Some points, each followed by its number:
[ 33  29 -32   6 -26   5 -18 -11 -15  26  -6   1  17 -22  47  -1  -6  17
  -8  48  46  -6  11  24  22 -20   2  21  -7  12   2   1   2  20 -26   1
 -30 -21  55   0   0  -7   1   8  14  -7 -29  29] 0
[-41   5   0   9   5  13 -11  21  24  -6 -15   0  -9  12 -43   3  -2 -21
  12  10  10  -8 -18  40  -8   1   1  21 -19  -2  20  45 -11  -3  13   2
 -13   9   4   6 -10   5  16 -29   2  -6  24   0] 1
[-40 -38  30 -42  36  19 -43  43 -63  -3 -37  40  -6  51 -85  29  -6 -59
  12  11  13 -90  11  -5 -35 -81  20  -1  43  -4 -10  -3  23  14   4  42
 -16  20  18 -15  25 -24 -37 -39  11 -84  16 -63] 2
[-30 -35  36  59 -11  16  10  11  23 -24  22   7  -8  14  48 -17  14 -19
 -84 -67 -56  29  16  23 -12  54   0 -44  46 -14  82 -39   4  12 -17  51
   3  -1 -48   6 -17   8  11 112 -46 103 -65 -11] 3
[ 19 -19  19 -31  -7 -21 -36 -24 -17 -18 -31  39 -13  24 -15  -5  -5   6
  -3 -35 -10  -8   6 -18 -50 -29 -19 -27  29   1   0  17 -10   7  24  30
  43   1 -36 -18  15 -12  29   5 -22 -35  18  -1] 4
[ -19  -49   -4   22  -47   37   12  -68  -84  -53  -54   43   51   14
    2 -126   -6    5  -32  -13  -61   18   28  -46  -15  -50  -57  -17
   93   72  -41 -112  -25  -23  -35   38    6  -69  -55   -9  -19  -38
  -64  -15  -10   63  -36   19] 5
[-120    5   44   -5   93   22   -3   39  127  -11   13   -2   13   88
 -127  -35   -3  -80  127  -70  -37   59  -61   42  -17   42    1   56
  -38  -37  -16  127  -65  -25  125  -40   21   20  -48    7  -20  -94
    1 -127  -78  -39  127   60] 6
[ 88  -9   8 -88 -26 -78  -2  64 -17   1  -8 -25 -30 -44  46  81 -39  47
 -32  -3  14  -8   1 -45   8  15  13 -56 -45 -24 -17  30  83  60  43   6
   4  41 -38   0  35  13  27  77  28 -35  36 -20] 7
[-53  -6  14   6   2  15 -14  16  25 -11  11   4  -7   7 -38  -4   6 -11
   8   3 -11  -8 -15  18  -3  -1  -4  22 -18 -10  13  36 -20   2   3 -17
   2  17  -3  10 -13  -1  -2 -33  10  -2  11   2] 8
[-16   1  14  25   3  23   9 -12  -2 -19  -2   1  -8  28  -4 -10   8 -17
 -21 -20  -7  -9  -9   8  -3 -23   1  -2  29  10  27   2 -23 -26  -4 -14
 -16   1   7  -6  -5  16  22  18 -15   1 -18   9] 9
[ -2  21 -12  15 -12   8  -8   2   1 -14  13  14   0  -4  17  19 -19  -6
 -27   4  19   2   7  14 -16   7  13  -1  11  15  24   8   4   4  -9  -3
 -24  -4  14   0   1   8  24  32 -12   1 -12  18] 10
[-127   53    8   12  127  101 -118   75   85   -2  -86   32  -46   40
  -24 -127   -1 -127   20  -86  -17  124   -1  127    5   41   24   35
  -17 -102   67    0   71    2   81  127  -90  -46    3   66   13 -127
   26  127  -45  127   -1  -47] 11
[  44  -75   46  -27    7  -49   37   14   -4  -25    4  -13   -9  -40
    1    7   17   16  -51  -14  -82  -25  -29  -64  -67   -7  -30  -57
   19   11  -24  -30    5   17    6  -31   52   28 -109    9   34   54
  -33   30    9    2   21  -69] 12
[  7  24 -20  -3 -47 -11   6   2   4   5  30  -2  19 -39   7  24 -27  15
  10  53  40   3   9  25  13  22  16  22 -10  31 -14   3  28  31 -22  -3
 -28 -41  47  10  -2 -16  -4 -12  16   2  10  28] 13
[-18  -4   8  21  16 -11   3  13  15 -10   4  20  -2 -10   6  -5   0  -5
 -44 -15 -14  15  10   5 -26  27  10 -19  13   6  39  -7   0  -3 -11  23
  18  -4 -14   6  -7  15  19  45 -25  41 -21  -2] 14
[ 63   5 -16 -14  -3  -9   7  -2  -7  31 -14 -22 -21 -23  54  22  29  30
   7  -9  -9  18   4 -41  36  34  18 -24 -30 -10 -30 -45  11 -17  -7 -14
  13  24  17   5   9  26 -18  34  22  -5 -31 -35] 15
[ 45  45 -65  39 -48  25 -46 -18 -55 -16  24  -3   0 -38  89  55 -14  47
 -30  98  28 -19   5  -2 -36 -27   5  31   8  20  16  98 -21  17 -11 -95
 -63  31  16 -28 -21  67   6  -4  13 -97   6  66] 16
[ 20  -8 -28   5  15 -10  17  29 -25 -18   6   3  -3 -14  25  24  -2   2
  -2 -21 -12  43  39 -28  15  64  10 -43  16   0  -7 -16  31   9   6  -1
 -24   0 -26  18   4 -13 -18  56 -21  19   7 -19] 17
[-112   33   48   26   33  -86   22  127   62  -30   70  -14   57    4
 -104  113 -121  -77   90  -32   64   77   20  104   10   69   41   30
  -62   -3  -27   63  110   64   36  127  -79  -44   71   36  -26 -127
   -6   51  -85   28  127   23] 18
[-26  50 -22  62  22 -40  46  28 -30 -24  23  -2  22 -27  14 -51 -43  20
  52 -13  -1 100  42  15  35  53  -1   2 -13   5 -45 -47  63 -35 -12  81
 -10 -44  37  21 -38 -86 -30  33 -45  72   9  51] 19
New points follow, each followed by the numbers of its five nearest points above by angle, nearest first.
[-29  25  31  12  54  29 -22  23  -4  19 -24  -8 -19  29  25 -45  17 -43
   6 -56   0  45  13  54  35   7  10  -4 -25 -46  34  15   9 -22  18  81
 -13   5   2  12 -14 -58   0  53 -35  75 -25 -12] : 11 3 19 14 18
[ 37 -41  -7 -29 -47  24   6 -55 -23   6   6  -5  -5   4  44 -24  42  49
 -40   2 -43 -41   4 -67  -6 -30 -44 -11  30  13 -13 -37 -37  -7 -27 -76
  30  26 -41 -19  20  62 -20 -41  40 -21 -68 -16] : 12 5 15 16 4
[ 14 -10  29 -17  24 -11   2   8   4   1 -13 -18 -27  31 -10  -9   5 -20
 -13 -30  -9 -33 -18  -7  -8 -20   2 -22  -3 -23  29  -5  -3 -27  10  27
  19  30 -20  -7   2  20  48  19   1 -22 -11 -22] : 4 9 12 2 14
[ 49 -42   9  -5  18 -15   1  -9 -20  10 -47 -13  -6 -28  46 -22 -14  -7
 -36  14 -19 -55  -8 -23 -10 -55 -28 -24  21 -25 -16 -15   0  21  -4  10
  16   4 -61   1  10  -6  14  57  18  -3 -14  -9] : 12 7 4 5 15
[ 11 -17  50 -78  -2 -30  62  84  45   1  27 -28  17 -19 -52  53 -34  21
  50 -46  -6  23 -11 -19  60  62  15 -20 -52 -10 -53 -63  88  42  63  63
 -14  -2  -6  43  44 -75  -6  23 -11  50  61 -62] : 18 7 17 19 11
[ 27  -1 -27 -16 -80  -3   7 -58  -9 -10  17  33  15 -14   5  16  17  77
  -8   7 -24  17   9 -52   3  37  -6   5  28  58 -31 -67 -18  -1 -19 -27
  34 -25  21 -19 -13  37 -26 -56  31  -3 -21   5] : 5 15 13 16 0
[  1 -16   5  -5  13  -4  14  19 -15   5  -8  -6   5   4 -12 -13  -6 -16
  16  -4   0  -1   2  -5  16  -4  -1  -8  -3 -10 -17 -21  19   0   7  26
 -11 -12  -9   8  -2 -18  -7   6  -2   7   9 -12] : 19 18 11 17 2
[-44  36 -17  39  12   6 -17  23   4 -12  18  11   8  -9 -12   3 -24  -6
  22   9  25  30   8  32  16  31   2  31 -17  16   4  48   0   5   7  -2
 -27 -12  35  12 -26 -35  -9 -17 -15   8  28  46] : 18 1 19 13 6
[-14   4  -9  20  -2 -17  -4  -1  -5 -15   5  25  20 -23  -6 -14 -21   5
   0  18  -2   9  13  -4  -9  17  -1   2   8  15 -22  -1  10  21   3  13
  -1 -13  -9   8 -11 -24 -20   3  -2  14  30  12] : 19 18 13 5 17
[  5  -4   7 -10   3  -2 -11  -5  -4  19 -16   1  -3   5   5  -8  13   6
   6  -1   2  -3   5   0   8 -13   0  -2  -4 -15  -1  -4   0  -2  -2  19
  10   0   2   1  -1  -9  -3  -5  13   2 -13 -10] : 15 2 4 11 0
[  92  -93   41  -96  -84   54   -7 -127  -33    6   -2   -7  -15    8
   85  -39  108  100  -93   -6  -98  -93  -13 -127  -48  -88  -97  -17
   52   33  -18  -75 -102   34  -50 -127  122   76  -77  -59   49  127
  -41 -101   83  -56 -127  -51] : 12 5 15 4 16
[-22 -15  16  -7   5   7 -12   6 -22  -7 -18  15  -1  20 -32   0   1 -11
  14   2  11 -31  -1  -6  -5 -33  -4   2  14   4 -14   1  -6   1  -1  10
  -1  -2   5  -1   3 -10 -15 -26  11 -24  12 -17] : 2 4 8 1 6
[-67 -48  14  61  61  10  50  56  24 -13  16 -31   6  34 -77 -63  17 -50
  51 -33 -41  16 -21 -11  29  22 -15  17 -13 -29 -14   8 -28 -52  10 -13
  -2  25 -37  19 -31 -24 -39 -73 -27  -3  23  -1] : 6 8 1 11 18
[-13   9  11   3  33 -14  13  52  12  -7  15 -20  10  -2 -24  17 -26 -30
  37 -13  26  37   6  29  15  16   9   1 -18 -14 -18  17  30   8  17  44
 -27 -24  14  23   6 -49  -6  18 -34  15  34  -1] : 18 19 11 6 17
[ -7  -4   2  13  49  -5  21  37  31  -7  16 -32 -24 -28 -15  31   1 -17
  -2  -8 -17   7 -18  -3  -2  38  24 -22 -27 -36  16  22   1  -8  15 -39
 -10  40 -21   8   6  33  12  28 -19  -5  22 -34] : 17 12 7 6 1
[ 25  -9   8 -30 -25  -9  12   9  -2   2  -2 -20 -15  -4  16  34  -1   8
  -4  -4   4   1  -5 -13  17   8  12 -12  -2   3   0 -29  20  15   2  17
 -14  -7   0   3  21   5   7  44   3  10   1 -31] : 7 15 17 12 3
[-41  -5  13   5  20   1 -16  34  33   4  21  13   5   8 -27 -34  20  -5
  28 -24 -14  49  14  21   6  41  -5  13 -21 -13   1 -13  13  -2  -7  30
  24  -4  18  20 -12 -56 -22 -32  -6  57 -12 -14] : 11 19 6 18 8
[ -7  19 -16  23  13  -2  11   8   0  -3  21  -4  10  -6  16 -17 -11   4
   4  -3   4  38  16   2  17  34   2   1   0   8  -1 -12  14 -12   0  16
 -18 -13  17  11 -10 -25  -8  22 -18  35  -7  14] : 19 17 11 18 3
[-38 -20  17 -10  17  22  -8  27  20  29  -8  -4   0  42 -68  16  16 -20
  47 -19   1   2  -3   6  31  17  -5  25 -15 -32 -18  19 -24  -6  21  -1
  -1   1   8  17  -4 -25 -21 -71  -3 -14  23  -4] : 6 8 1 2 18
[ -2  -3 -19  27   1 -20  -3  -1   4 -12  12  15   8 -32  -5  10 -15   8
 -15  25   5  -5  -3   2 -27  19  14   6   8  16   2  19 -13  10 -15 -32
   5   5  -9   5  -8  21   4  -4   4 -19  18  14] : 16 10 13 8 1
[  4  -3   7  -9  -8   3  -1  -9   5  15   1  -3   1   5   6   2  30  11
  10  -2  -7   1  -2   4   5   6  -2   9  -9  -5   1 -19  -7  -8  -3   5
  14   1   7  -4  -2  14 -11 -18   4   5 -27 -14] : 15 5 12 0 3
[ 13   2  12 -61 -44 -39 -31  23  41  21   8   2 -28 -29 -25  62  13  45
   4   7  12  25   2   2 -21  22  27  -6 -46 -23   3  10  13  33  -3  18
  42  14  14  -3   2  24  15 -23  28  -7   1 -48] : 7 15 13 12 18
[  0 -23   0  12 -24  18   5 -56 -54 -26 -22  13  28  -1  28 -62  -5   0
 -18 -12 -32   5  19 -17   1 -34 -33  -2  70  25 -26 -53 -17  -9 -28  16
  13 -50 -24   1  -4 -18 -28 -11 -10  38 -24  18] : 5 3 9 19 4
[ -8  -7  28 -21  19  11 -10  10 -15  -5 -16   0  -6  24 -37  15  -5 -29
  11  -1  15 -44 -13   0  -7 -41   4  -4  12 -19   8  10  -5   3  12  12
  -3  12   5  -6  12 -16   9 -19   0 -38  20 -26] : 2 1 4 8 6
[-32  21   3  31  23 -40 -15  50   6 -16  24  28  19  -7 -41  47 -55 -33
  45   7  44  26  14  42   2  23  27  23 -18  -6   9  55  42  24  19  60
 -25 -35  39  12 -23 -69   1  -4 -45  -3  73  27] : 18 19 1 6 13
[-21 -22  27 -14   3  14 -11  26 -26 -16   2  22  -7  28 -32  22   3 -15
  -3  -4   1 -34   7  -6 -25 -20  13  -9  22  -5  12  -5   0   8  -4  11
  -4  12   4  -5  12   7 -12  -9  -2 -34  -1 -30] : 2 4 8 9 12
[  4  -6  15  -3  29   0   5  10   5   5 -11 -10 -15  18 -13  -7   3 -18
   3 -21  -7 -15 -10   2   4 -21   0 -20   0 -17  11   9  -3 -15  14  11
   5  17 -14  -5   2   2  20  14  -6 -12   5 -10] : 4 9 2 6 11
[ 30 -13  -5 -51 -27  -2  39 -11  13  22  20 -27   7 -18 -15  14   6  40
  53  18 -14   4 -23 -29  27  -1  -4  15 -34   3 -58 -36  -1   0  -4 -26
   7  -5   3   2   9  11 -39 -65  37 -11  15 -21] : 15 13 12 7 6
[-18 -26 -13 -16  23  46   2  -8  28  44  -8 -50 -14  19  -4 -62  63 -33
  13 -16 -41  19  -1  -1  23  34 -21  18 -17 -36   3 -35 -20 -33  -5 -12
  -2   1 -12   4   2   0 -16 -41   4  45 -41 -32] : 11 8 6 15 3
[-24 -17  16 -10 -22 -16   8  27   9 -20  21  19  15  10 -30  -2  -9   8
   4 -25 -16  26   3   1 -13  35   0  -5   3  11  -3 -21  19   3   5  49
  10 -14  -6   1  -5 -25 -13   2 -15  22  15  -6] : 18 19 14 3 17
[  0 -12  17 -30   7   6 -33  -2  -6  33 -38   4 -16   2   2 -14  17  -1
   6  -8  15  -2   6  19   4 -32  -4  -2  -6 -32  -5  -1   1   8  -5  51
  23 -13  11 -12  -7 -18   7   1  14  13 -22 -10] : 11 4 2 0 5
